Rotation paths and how fast each direction turns (degrees each step):
Each turn is a multiple of 5 degrees from 10 to 175, or 0.
Each row of a path follows its step; steps can be skipped.
Rotation 1:
step 0: [10, -8, 19, -23, 30, 16, 12, -45, 19, -5, -7, 10, 7, 16, 13, -2, 22, -9, -4, 24, -6, 8, -5, 15, -22, 17, 12, -23, 25, 1, -26, -19, 30, 0, -3, -22, -1, -4, 2, -37, 10, 18, 5, -5, -35, 27, 19, 29, 9, 0, 10, -9, -14, 10, 11, -17, 4, -8]
step 1: [-9, -25, 11, 33, -25, 2, -12, -4, 2, 5, 8, 4, -9, 11, 1, 7, -7, 5, 0, -16, -4, 12, -32, 31, -33, -20, -45, 7, -15, -6, -25, -1, -6, 25, -5, -45, 11, 7, -15, 0, 15, -14, -18, -29, -15, -20, 0, 6, 22, -10, -10, -18, 0, -14, -23, -9, 11, 10]
step 2: [-5, 17, -26, 23, -2, -3, -28, 4, 2, 0, 11, 13, -24, 14, 30, -12, -40, -12, 15, -19, 17, 16, 15, 39, 29, 7, 13, 11, 23, 11, -16, -20, -1, -9, -21, -4, -33, 11, -31, -9, 21, 5, 9, -7, -11, 10, -14, 5, -15, 6, 9, -5, -2, 3, 31, 18, -11, -4]
step 3: [23, 4, 4, 17, 31, -1, -11, -6, -8, 4, -26, 9, -18, -11, 0, -10, 3, -6, -16, 17, -18, 6, -29, 35, 21, -11, 31, 9, -11, -28, 20, 2, 19, -29, 0, -13, 12, -22, 0, 0, 3, -34, -8, -8, -15, -5, 22, 30, -9, 3, -26, 27, 24, -11, -16, 2, -25, -4]
step 4: [18, -7, 23, 15, -2, -10, -1, 1, 12, -27, -2, 38, -10, 12, 18, 11, 1, 29, -16, -10, -8, 21, 4, -28, -16, 8, -5, 14, -14, 12, 7, -22, -1, -28, 20, 10, 17, 25, -1, -6, 13, -2, -11, 6, -3, -20, -37, 15, -14, 38, -30, -25, 2, -21, 4, 24, 7, 24]
step 5: [-5, 10, -2, 12, 2, 17, -13, -37, 4, -3, 0, 16, -5, 22, -10, 4, -12, 26, 10, -8, 9, -17, 5, 3, -6, 21, -4, -20, 15, -3, -19, -13, -30, 29, 11, 50, -5, 16, 10, 9, 1, -14, -13, 30, -20, -6, 16, 24, -2, -16, 3, 31, 42, -6, 15, -6, -29, 6]
step 6: [1, 19, -15, -7, 2, 30, -9, -7, -11, 1, 7, 16, 9, -9, -17, 10, 38, 19, -2, -33, -22, 17, -3, 14, -29, -29, 20, 0, 21, -10, 9, 24, 21, 23, 10, 4, 9, -22, -6, 5, 29, -20, -15, 6, 4, 35, 8, 25, 16, 29, 10, -10, -12, 5, 5, 28, 5, 2]
step 7: [-41, 11, 21, 3, -2, -17, -14, -28, 16, -50, 12, -10, 6, 3, 12, -36, -16, 3, 14, 20, 3, 16, 9, 0, -16, -16, -14, -1, -18, 11, 6, 6, 41, 3, 12, -18, 13, 26, -18, -9, -8, 12, -12, 14, -11, 7, 3, 20, 28, -10, 14, 11, -18, -4, 3, 10, -16, 20]
step 8: [-10, -11, 3, -20, -4, 8, -16, -18, -25, 1, 9, 13, -7, 20, 34, -11, -2, -21, 22, 0, 19, -9, -15, 27, -29, 21, 5, -27, 2, -4, -4, -4, -13, 6, 4, 1, -17, -24, 5, -30, -9, -18, -35, -49, -19, -30, 6, 16, -7, 17, -1, 5, -18, 25, 8, 0, 8, -3]
Speeds:
[1, -2, 5, 0, -8, 9, -10, -8, -3, 6, -9, 8, 1, -6, -5, 2, 5, 0, 0, 2, -2, -4, -7, 4, 2, 0, 8, 1, -2, -1, -1, -1, -1, -4, -6, -4, 7, -7, 4, 3, -4, -1, -3, 3, 3, -9, -2, -1, 6, 1, 7, -1, -1, 10, 5, -5, 1, -1]  140
[4, -7, 2, -5, -10, 4, 4, 4, 5, -2, 8, 4, 4, 3, 7, 5, -5, -2, 0, -5, -3, -8, -1, 3, 3, -1, -3, -7, -9, 0, -6, -3, -5, 7, 5, -1, 6, -2, 3, -8, 2, 1, 0, 7, -9, -3, 0, -3, -4, 7, -3, 3, 3, -2, 1, -8, 4, -1]  95
[1, 3, 1, 7, 2, 3, 3, -1, 1, -1, 0, 9, 1, 1, 1, 1, 1, 7, -9, -1, -6, 1, -4, 1, -5, 11, -8, -8, -1, 1, -6, 1, -8, 7, -9, 3, -6, -4, -3, 4, -6, 7, -6, -6, 1, -2, -1, -7, -3, -8, -1, 2, -3, -1, 0, 4, 3, 6]  95
[-3, -3, 7, 3, -9, 5, -4, 5, 1, -6, -8, 0, 1, 6, -4, 0, 0, -5, 2, -6, -2, 8, -1, -5, 0, 1, -9, 6, -5, 2, 6, -5, 7, 9, -5, -3, 4, 1, 1, -1, -4, -2, 5, 6, 7, -2, -2, 0, -4, 0, 0, -6, -3, -9, -5, 7, -2, 4]  130
[4, -3, -2, -11, -3, -5, 3, 7, -5, 2, -9, 1, -10, -6, -1, 6, 0, -5, 0, -5, 4, 3, -8, -6, 5, -1, -2, -3, -1, 7, -4, 11, -4, -3, 2, 1, -2, 4, 1, 5, -8, 4, 0, 3, -2, 6, 1, 0, -3, -3, 8, 2, -6, -4, -2, -6, 0, 4]  0
[8, -10, 4, 6, 2, 2, -7, 5, 4, 10, -2, -7, 0, -3, 6, 1, -3, 2, -3, 6, -1, 1, -4, -3, 8, 3, -3, 0, 11, -4, -2, -3, -8, 2, 0, -8, 4, 5, -8, -6, 1, -4, 3, -2, 0, 5, -7, 2, 0, 2, 3, 10, -3, -1, -2, 5, 1, 2]  40
Rotation 2:
step 0: [2, -21, 18, -6, 35, -6, 14, 32, 11, -10, 5, -17, 8, -5, 27, 12, -2, -21, 15, -4, 6, 17, -24, 2, -24, -4, 10, 12, 22, -14, -1, 39, -11, 18, -11, 8, -12, -28, 24, -21, 6, 0, 29, -3, -15, 30, 25, 23, 1, 3, -23, 0, -2, -16, 16, 18, 6, 12]
step 1: [3, -15, 18, -3, -36, -13, -27, 9, 3, -9, 2, 17, 14, 23, -17, -16, -15, 7, -7, 1, 1, 6, 5, 39, 27, 13, 13, -11, 17, -5, 12, -8, 9, -16, -10, -19, 16, -13, -4, 0, -14, 2, 8, -15, -24, 2, 38, -42, 8, -16, 20, 12, -5, 26, 0, -28, -5, -24]
step 2: [-21, -10, -27, 6, 4, 13, 31, -21, 0, 31, 2, -15, -6, -34, -34, 18, 0, 25, -32, -13, 39, -2, 22, 3, 9, -15, 8, 19, -7, -11, -11, -3, 21, 19, -5, -9, -31, -5, -8, 26, 2, 10, 7, -6, -14, -6, -5, -1, -1, -1, -4, -12, -3, -11, -3, 35, 21, -13]
step 3: [26, 1, 21, 15, -5, 8, 9, 32, 17, 0, -1, 21, -18, 0, 23, 17, -5, -7, -4, -20, -13, -21, -20, -15, -24, -4, 18, 23, -15, -3, 22, 9, -28, -1, 28, -6, 0, 11, 1, 30, -19, -24, -8, 4, 0, -12, 0, -25, 12, 38, -31, -6, 20, 4, -3, -27, -2, -1]
step 4: [5, 41, 4, -37, -5, -12, -5, -3, 0, -3, -7, -20, -9, -8, -40, -27, -4, 10, 2, 21, -15, 2, 26, -17, -9, -19, 11, -4, 31, 0, 0, -26, -20, -5, 4, -19, -13, 10, 5, -9, -5, -8, 1, -2, 25, 11, -16, -14, 3, -29, 31, 9, -4, 10, -27, -14, 4, 27]
step 5: [5, 11, -24, 15, 4, 6, 17, -13, -1, 10, 8, 3, -3, 14, -1, -16, 2, -3, 0, 3, -12, -5, 17, 5, 11, -13, 5, -3, -17, -12, 15, 15, -27, 1, -33, 40, -2, -7, 22, 13, -4, 19, -26, 3, 4, 2, -34, 29, -32, -1, -32, 3, -11, 0, 40, 24, -30, -18]
step 6: [22, -22, 3, -2, 20, -21, -14, -3, 7, -27, -25, 11, 30, -17, 16, 6, 10, 0, 49, -23, -10, 1, -13, 1, 3, -15, 10, -24, -7, 6, -34, 7, 15, -2, 5, 8, 11, -1, -9, -5, -18, -19, -4, 6, -3, -2, 17, -14, -35, 0, 0, -38, 10, 9, -13, -15, -3, 32]
step 7: [-3, -8, -21, -1, -29, 7, -22, -30, -8, 19, -11, -12, -18, 14, -20, 26, -13, -14, -17, -1, -19, -5, -13, -2, 25, -1, -20, -18, 8, 4, 3, -22, 33, -11, 39, 1, 0, -10, -14, -22, 18, 25, 17, -6, 12, -8, -27, 18, 5, -19, 17, 9, 6, 16, -4, -19, -17, -27]
step 8: [-22, -13, -21, -1, 16, 36, 13, 14, -1, -10, 43, 16, 2, -17, 0, -10, -14, -22, 17, -10, 4, 12, -15, -33, -6, 28, -13, 15, -9, 3, -4, -1, 8, 6, 0, -8, 7, -18, 36, -8, 15, 5, 8, -6, 5, 8, -4, 12, 6, 26, -22, -22, 0, -29, 9, 37, 17, 16]
Speeds:
[0, -3, 1, -6, 6, 6, 2, -5, 1, -3, 0, 7, 6, -2, -5, 1, -6, 2, -6, -4, -3, 1, -1, 11, -1, 4, -1, 7, 10, 8, 7, -1, 5, 2, 5, 1, 5, -1, 1, 0, 0, 2, 6, 6, -9, -1, 3, 5, 4, 2, 4, 0, 8, 0, 12, 0, 4, 4]  45
[-5, 7, -6, -4, 1, 5, -1, -1, -2, 2, -8, -14, -8, -5, 1, 10, -2, 7, -2, 2, -2, -6, -4, 2, 6, 3, 5, 2, 5, -7, 1, 7, -1, 0, -7, 3, 2, -5, -4, -3, 0, -3, 3, -3, -2, -2, -3, 11, 2, 3, 0, -2, -4, -6, 3, -6, -3, -2]  145
[3, 1, 3, -1, 4, 2, -3, -2, -6, -1, -3, -10, -3, 11, -6, -5, 0, 2, -8, -12, -12, -1, 1, -5, -1, 1, -6, 0, 1, 4, -1, -5, 3, -4, -6, 0, 1, 5, -1, 3, 0, -2, 1, -4, -4, 8, 7, 0, -3, -2, 7, -3, 0, 3, -8, -5, 5, -5]  130
[-1, -3, 4, 2, 0, 2, 7, 0, 0, 6, 3, -6, 2, -4, -7, 6, -5, -7, -3, 5, 4, 1, 5, -3, -1, 7, -1, -2, 0, 0, -8, -7, -2, -4, -1, 6, -1, 0, 1, 1, 2, -3, -13, -7, -6, 5, -9, 6, 1, -2, 3, 0, 7, 4, 6, 8, 1, -7]  130
[-6, 5, -2, -5, 2, -6, -3, -4, -7, 2, 6, 4, 0, -8, -2, -4, 2, 5, -4, -6, 0, -4, 0, -8, 6, -9, -1, -2, -5, 2, 0, -3, 0, -4, -2, 3, -2, -4, -1, 6, 6, 12, 5, -4, -6, -1, -2, 5, 7, -1, -1, 13, 2, 3, -1, 5, -4, 0]  130
Rotation 3:
step 0: [-10, 6, -29, -5, -10, -9, -24, 18, -26, 9, 5, 5, -3, 1, -14, -12, -23, 26, 53, -16, 17, -52, -5, -24, 26, -32, 10, 7, -15, 21, 26, 8, 8, -9, 6, 18, -11, -2, 8, 18, -16, 13, 11, 15, 18, 19, 16, 4, 25, -9, -8, 4, -8, -4, 3, -29, 1, 1]
step 1: [-11, -8, -23, -21, -9, -17, -9, 16, -32, -17, -12, 2, -22, -5, -22, -10, 11, -16, -6, -4, -24, -12, -12, -16, 20, 34, -6, 11, -11, -9, 15, -11, -34, 12, -6, -40, 18, 12, 16, 26, 45, -11, 28, -7, 0, 1, -8, -7, 4, -5, 7, 37, -1, 14, -21, -14, -12, -25]
step 2: [-10, -45, -16, 17, -31, 1, -7, 6, 10, 2, -27, 6, 11, -10, -7, 24, 4, 12, -19, 21, -26, 10, 11, 20, 18, 8, -43, 5, 12, -1, -15, 4, 22, -9, -35, -24, -20, -20, 18, 13, -10, -7, -2, 5, 12, -12, -12, -4, 6, -7, 27, 7, -5, 16, -11, -3, -18, 48]
step 3: [1, -4, 6, 18, 7, -6, -8, 18, -3, 13, 18, 5, 16, -31, -49, -22, 43, 10, -26, 30, 36, -18, -15, 10, -3, -2, 11, -5, 16, 15, -12, -3, -2, -14, 0, 0, 1, -6, -6, -11, -5, 2, 1, 32, 0, 22, -34, 32, -11, 28, 0, -17, -13, -12, 12, -23, 3, 28]
step 4: [19, 2, -18, -34, 8, -3, -5, 10, -2, 3, -1, -27, -1, -39, 11, -9, -6, -2, 10, 7, -22, -19, -24, 40, 2, 27, 2, 16, 8, 8, 27, 5, 16, -6, -3, -13, -11, -4, -19, -6, -17, 13, 10, 25, -8, 2, -14, 17, -5, -15, -39, 16, 6, -26, 16, 11, 50, -28]
step 5: [11, -5, 1, 3, -18, -20, -5, 41, 32, -15, -10, 25, 16, -5, 9, 3, -20, -9, -20, -17, -35, 11, -5, -32, 32, 3, -10, 4, 15, -15, -7, -20, -26, -11, 11, 17, 40, -12, 2, -12, -32, -1, 6, -7, 15, -7, -11, -13, 20, 0, -1, 23, 31, -29, 9, 3, 25, -8]
step 6: [-55, 21, -24, 4, -18, 9, 8, 3, 20, -18, -9, -13, -2, -13, 23, 4, -3, 8, -28, -9, 19, -15, -7, -23, -6, 4, -2, -15, 33, 22, 1, -8, 1, -16, 6, 11, 9, -24, 5, 29, 1, -3, -57, -12, -29, 10, -6, 0, 8, 5, -12, 8, 17, 11, -16, -27, -7, 16]
step 7: [30, 14, 7, 14, -15, -22, -15, -18, -34, -6, 12, -10, 15, 0, 28, -37, 9, 13, -13, -13, -3, -41, -19, 12, 11, -3, -30, -16, -11, -27, 8, 13, -1, -3, -1, 6, 10, -30, -1, 31, 8, -13, -17, 15, -25, -10, -17, -6, -29, 24, -9, -25, -14, 18, 3, 17, -15, -10]
step 8: [33, -24, 9, 12, -15, 1, -22, 19, 20, 13, -2, 23, -9, -12, -16, -11, -22, 24, 36, -6, 18, -4, 30, 10, -22, 14, 0, -8, 13, -14, 29, -6, -22, -12, -24, 19, 5, -18, -32, 33, 2, 1, 8, 4, -2, -6, -10, 3, 22, -29, -10, 18, -32, 10, 9, 25, -16, -15]
Speeds:
[0, -2, 1, 3, -1, 1, 1, 0, -3, 1, 0, -4, -5, -10, -3, 6, 6, -8, 1, 9, -2, -5, 9, 1, 2, 2, 1, 2, -3, 2, 6, -8, 1, 1, -4, 1, 0, 4, 7, -8, -1, 4, 1, 5, 10, 7, -5, 3, -6, 0, 7, 3, 4, 11, 4, 7, 1, 4]  45
[-5, -1, -3, -2, -2, -2, -5, -4, 5, -8, 2, 3, -5, 0, 4, 12, 6, 3, -1, -2, -3, 8, -8, -2, 1, -6, 6, -5, 1, 5, -10, 0, -2, 1, 2, -3, -1, -3, 4, 4, 4, -6, 2, 1, 1, -3, -9, 4, 3, -6, 5, 6, 8, 1, 8, 7, -4, 1]  95
[9, 0, 0, 0, 1, 10, -5, 5, -1, 0, 13, -1, -4, 1, 6, 1, 4, 0, 8, -4, -2, -11, -1, 2, -6, 0, 4, -3, -4, -2, -7, 2, 6, -5, 1, -2, 7, -2, -4, 2, -5, 0, 3, 0, -3, 5, 1, 11, -5, -1, 6, 4, -7, -4, -2, 1, 0, 4]  90
[-1, 4, 2, 0, 2, 3, 3, 0, 0, 5, 1, 1, -9, -7, 5, 0, 4, -5, -7, 7, 4, -2, -3, -5, -11, -1, 1, -2, 5, -2, 5, 2, -4, 3, 4, -9, -3, 6, 3, 4, 2, -5, -4, 9, -1, -4, 9, -1, -1, -1, -6, 12, -1, -7, -4, 1, -4, 0]  140
[-2, 3, -5, 4, -11, -10, 0, 0, -2, 7, -5, -4, 6, -1, 12, 1, -3, -2, 6, 7, -1, 4, -1, 5, -4, -1, 5, 6, -12, 0, 0, 2, 6, -3, 0, -4, -5, -3, 3, 5, 0, 3, -5, -4, -1, -1, 3, -1, 0, 5, 5, 4, -3, -5, 6, 1, 7, 4]  155
